W =
[[131 115 136 112 128 137 127 119 140 129]
 [130 132 127 117 135 131 131 137 122 129]
 [135 127 116 150 121 115 123 106 105 131]
 [135 117 106 120 134 122 120 125 115 114]
 [120 113 145 132 120 131 137 115 149 135]]
The smallest entry in the last row -> 113
Report the bottom entry of the column that holds the largest entry.
132
Report the 2nd entry from the end, reading row by row.
149
Report the entry directly below the smallest entry.
115
The bottom-right entry -> 135
The 3rd largest entry -> 145
Report the 1st entry on the main diagonal.
131
Report the entry in the bottom-left corner.
120
Report the entry just right of 150.
121
Report the fifth entry, reading row by row.
128
Report the first entry of the largest entry's row.
135
The 4th entry in reading order -> 112
Report the first entry on the diagonal from the top-right corner.
129
The last entry in the row that holds the largest entry -> 131
Report the fourth entry from the end, reading row by row.
137
The entry just left of the largest entry is 116
The entry just left of 112 is 136

a =
[[126 124 132 129 132 129 133 134 123 129]
 [ 99 126 133 132 127 127 128 124 132 126]
 [113 131 124 130 127 131 127 126 126 129]]
Rows and columns are numbered from 1.
The entry at row 1, column 3: 132
The top-right entry?
A: 129
The smallest entry -> 99
The bottom-right entry: 129
The entry just right of the largest entry?
A: 123
The entry at row 1, column 1 is 126
The entry in row 1 and column 2?
A: 124
The entry in the bottom-left corner: 113
The entry in row 2 and column 3: 133
The largest entry: 134
The entry at row 3, column 3?
A: 124

B =
[[126 143 140 131 127 125 140 123 112 152]
 [108 135 135 120 140 120 120 123 105 128]
 [134 143 148 130 136 144 142 136 128 118]
 [130 113 115 126 127 130 116 133 145 105]
 [133 144 148 125 123 128 138 126 111 145]
 [117 116 108 131 138 128 118 129 142 110]
 [148 123 135 121 103 124 126 127 127 141]
 [141 112 118 126 116 131 119 134 147 113]
 [128 112 104 135 127 124 122 128 148 124]
 [131 112 113 128 127 130 117 132 147 108]
 [122 129 140 113 134 133 115 132 120 102]
 [106 135 133 122 142 120 121 122 106 129]
 [105 137 130 128 146 122 127 122 109 132]
 [131 115 125 118 126 130 112 133 137 102]
 [102 133 120 132 150 123 126 124 119 125]]
Indices start at 1.
The entry in the top-right corner -> 152
Find the bottom entry of the column that holds the largest entry.
Answer: 125
The entry in the top-left corner is 126
The bottom-left entry is 102
Find the entry at row 3, column 1.
Answer: 134
Find the entry at row 1, column 2.
Answer: 143
The entry in row 2 and column 2 -> 135
The entry at row 2, column 1 -> 108
Find the entry just right of 111.
Answer: 145
Find the entry at row 1, column 3.
Answer: 140
Find the entry just left of the largest entry.
Answer: 112
The entry at row 2, column 3 -> 135
